Each path below is one point turned by a fixed rotation once a step. After each direction that follows a path, write how fast that rotation turns it, in deg/step (0 if it stays still).
Each turn is a multiple of 5 degrees from 10 to 175, or 0.
Each row of a path follows its step; steps can be skipped.
path 1
step 0: [-1.38  1.30 -0.28 -1.89  0.81  2.92  1.57  1.04  0.95 -0.18  4.17  0.38
  1.64  1.34  1.80 -2.93 -0.09 -1.07 -1.93 -0.87  1.30  1.84  1.77  1.63
  0.47 -0.65 -0.14 -0.08 -2.19  0.72 -1.46  0.51  1.13  2.74  0.32 -0.90
  0.93 -1.83 -1.44 -2.83 -1.16 -1.93 -2.30 -0.49 -0.02 -1.22 -0.73  1.38]
step 1: [-0.33 -1.79  0.55 -1.31 -2.49 -2.62 -1.90 -1.55 -1.52  0.08  0.38  1.73
 -0.52  0.38  2.37  2.58 -0.81 -0.03 -1.27 -0.29 -1.27  2.40  1.40 -0.21
 -2.72 -0.87 -1.13 -0.58  1.99  0.53  2.53 -0.34 -1.63 -1.37 -1.41  1.64
  2.68 -2.55 -0.75 -1.56  1.52  1.08 -1.58  1.47 -0.03  0.45 -2.44  1.87]
step 2: [-2.42  0.25 -0.24  0.04  1.21  1.21 -0.14 -2.21 -2.63 -1.04  0.24 -0.47
  1.01  0.37  3.02 -0.20  0.63  2.12  0.09  2.13  1.26 -1.59 -1.63 -2.51
  4.02 -1.48  0.97  0.80  1.31 -0.35 -2.36  0.76  0.39 -0.73  0.80 -1.65
 -1.04 -0.50 -1.59 -2.18  2.38 -2.26 -2.84  0.84  0.59 -0.75  0.57  1.41]
step 3: [-1.56 -2.48 -3.89 -2.95 -0.63  0.55  2.69  1.29 -0.37  0.17 -2.03 -0.63
 -0.10  1.11 -1.42  0.88 -0.25  0.01  0.14  0.75  0.51  1.37 -0.13 -0.56
 -0.50  2.04  1.45 -1.11 -0.49  1.49  3.29 -0.19  0.23  0.16  2.47  0.00
 -0.70 -0.29 -0.22 -2.26  1.77  2.11  0.56 -0.95  1.13  0.64 -4.37  1.45]
step 4: [-0.87  1.20 -0.63 -1.00  1.41  2.27 -2.17  1.31 -2.05  0.03  0.10 -0.86
 -0.53 -1.71  2.42  1.88  0.92 -0.70 -0.48  0.18 -1.83 -0.45 -2.99 -0.84
 -3.08 -1.12  0.74 -0.83 -2.57 -1.87 -2.92 -0.44 -0.39  1.38  0.54  1.81
 -1.71 -0.13  0.23  1.64  1.87  0.17 -1.26  0.32 -0.61  0.62  0.91  4.36]
step 5: [ 1.56 -0.59 -2.46  0.25 -1.13  2.29 -0.49 -4.57  0.37  2.00  0.07  2.12
 -2.11 -1.00 -1.74  0.71  2.28  1.13  0.13 -1.75  0.94 -1.41  2.16 -3.47
  0.32  0.48  1.60 -1.21 -1.86 -0.93  2.62  0.29 -0.17  1.22  0.47 -1.04
  0.30 -0.92  0.67 -1.15  0.33  1.80 -0.90 -1.03  2.64 -0.56  0.91  0.22]
step 6: [-0.27 -0.69  0.08 -2.24 -1.21  0.75  1.38  0.40 -1.12 -0.38 -0.33 -1.21
 -0.80 -1.60  0.73 -0.79 -1.22  0.93  1.74 -0.21  0.69  0.46  3.43  1.51
 -0.12 -3.88 -0.48  0.61 -2.59 -0.39 -4.75  0.86 -1.19  0.92 -2.02 -2.04
 -2.72 -0.81  1.52  0.91  0.84  1.50  1.23 -0.61 -0.36 -0.38 -2.77  1.20]
step 7: [ 2.27 -1.65  0.36 -0.67  0.51  4.54  0.80 -0.99  0.61 -2.13 -0.08  1.35
 -0.83 -0.59 -0.24  0.32 -0.48 -0.02 -2.60 -0.22 -0.65  1.11  1.55 -1.23
 -1.85 -1.04  0.33 -1.27  1.64 -0.27  2.05 -2.04 -4.12 -0.53  1.66 -0.76
  1.10 -1.50 -1.46  1.75  2.62 -2.75  2.00  0.16 -0.11 -0.68  1.00 -0.53]
step 8: [-3.21 -1.49  2.62  1.32  0.10  0.01 -0.50 -2.72 -2.72  1.17 -1.89  0.09
  1.54  2.28 -0.39  0.01 -2.03 -0.57 -2.50  0.88 -1.21 -2.77  1.55  0.83
  0.92  0.11  0.29  0.24 -0.34 -1.53 -0.66 -1.27 -0.45  2.51 -2.92 -1.68
 -1.69  2.48 -0.23  1.81  1.29  0.86 -0.07  0.11  2.32 -0.90 -1.25  0.90]
step 9: [-0.61 -1.46 -0.66 -2.45  0.28  1.90  1.19  1.22 -0.71  0.09 -0.96  0.81
  3.32 -1.82  0.63 -0.44 -0.60 -0.91 -1.38 -0.70 -0.70  1.61  2.32 -0.20
  2.35  0.82  1.89 -1.70 -1.94 -4.49 -0.47 -1.67  0.05 -1.62  2.72  0.07
  0.67 -1.09 -1.60 -1.11 -2.18 -0.59  0.49 -0.45 -0.33  2.24 -0.30 -2.89]
Directions:
[-0.08 -0.63 -0.79 -1.01  0.17  0.63 -0.24  0.03 -0.58 -0.30 -0.37  0.06
 -0.51 -0.87 -0.64 -0.57  0.03 -0.09  0.36  0.61 -0.05 -1.56  0.36 -0.16
 -0.62 -1.06 -0.02 -0.46 -0.20 -0.35  0.45  0.20 -0.31 -0.16 -0.33  0.37
 -0.15  0.58 -0.05  0.11  0.43  0.13 -0.13 -0.59 -0.07 -0.49  0.15  0.01]	25
[-0.38 -0.43  0.55 -0.17 -0.44  0.05 -0.01  0.61  0.66  0.27  0.23  0.21
  0.65 -0.78 -0.75  0.74  0.11 -0.01  0.28  1.01  0.63  0.23  0.52 -1.28
  0.10 -0.27  0.33  0.19  0.11  0.12 -0.11  0.38  0.73 -0.92 -0.63 -0.17
 -0.17 -0.68  0.44  0.46 -0.22 -0.46 -0.02  0.71  0.43 -0.30  0.00  0.27]	90
[ 0.10 -0.37  0.44  0.18 -0.38  0.41 -0.62  0.14  0.49  0.03 -0.24  0.19
  0.46 -0.10  0.51 -0.30  0.00 -0.37 -0.31  0.28  0.28 -0.58 -0.01  0.27
 -0.94  0.67  0.57 -0.19 -1.06 -0.13 -0.16 -0.54  0.93  0.77 -0.15  0.84
  0.28 -0.60 -0.30  0.18 -0.71  0.39 -1.01 -0.58  0.69  0.59  0.11 -0.37]	80
[-0.52 -0.51  0.85 -0.22  0.48 -0.38 -0.08  0.19  0.21  0.35 -0.93  0.05
  0.10  0.22 -0.99 -0.76  0.54 -0.26 -0.35 -0.41  0.43 -0.24 -0.31 -0.06
 -0.47 -0.25  0.00  0.44 -0.34 -0.57 -0.42  0.03 -0.96  0.00  0.47 -0.71
  0.17 -0.33  0.51  0.01  0.30  0.47  0.39  0.77  0.09  0.98  0.72 -0.77]	10
[-1.09  1.04 -1.12 -0.41  0.19 -0.06 -0.29  0.48 -0.18  0.69  0.20  0.35
  0.27 -0.11 -0.60  0.46  0.74 -0.40 -1.07 -0.68 -0.20 -0.14  0.02 -0.11
  0.06  0.76  0.27 -0.23 -0.29 -0.44 -0.05  0.20  0.08 -0.30  0.32  0.07
 -0.23  0.80  0.14  1.09 -0.72 -0.10 -0.22 -0.13 -0.24  0.11 -0.29  0.07]	70
[ 0.24  0.11  0.39  0.13  0.02 -0.03 -0.16 -0.43 -1.04 -0.99  0.38 -0.25
 -0.84 -1.15  0.05 -0.03  0.29 -0.70 -0.20 -0.07  1.00  0.31 -0.34 -0.51
 -0.11  0.98 -0.02 -0.09  0.51  0.09 -0.56 -0.73 -0.87 -0.39  0.21  0.69
 -0.57  0.11  0.09 -0.04 -0.32 -0.53 -0.31  0.28  0.46 -0.10  0.37 -0.26]	135
[ 1.05  0.50 -0.85  1.08 -0.35 -0.46  0.43  0.20 -0.09 -0.31 -0.17 -0.60
 -0.21 -0.01 -0.10  0.93 -0.01  0.17 -0.11  0.16  0.32 -0.83 -0.47 -0.30
 -0.84  0.01  0.70 -0.14 -1.26  0.29 -0.29  0.49 -0.44 -0.35  0.22 -0.90
 -0.04 -0.14  0.43 -0.33  0.06 -0.17  0.30 -0.21  0.23  0.34 -0.07  0.47]	40
[ 0.21 -0.28  0.11 -0.39 -0.66 -0.12  0.32 -0.33 -0.02 -0.39 -0.32  0.50
  0.41  0.18  0.87 -0.29  1.28  1.46 -0.13  0.56  0.38  0.35 -0.29 -0.28
  0.51 -0.09 -0.12 -0.39 -0.19  0.12 -0.54  0.63 -0.31 -0.54 -0.06  0.28
 -0.16  0.55  0.51  0.31 -0.28  0.29  0.19 -0.92 -0.04  0.36 -0.40 -0.98]	100
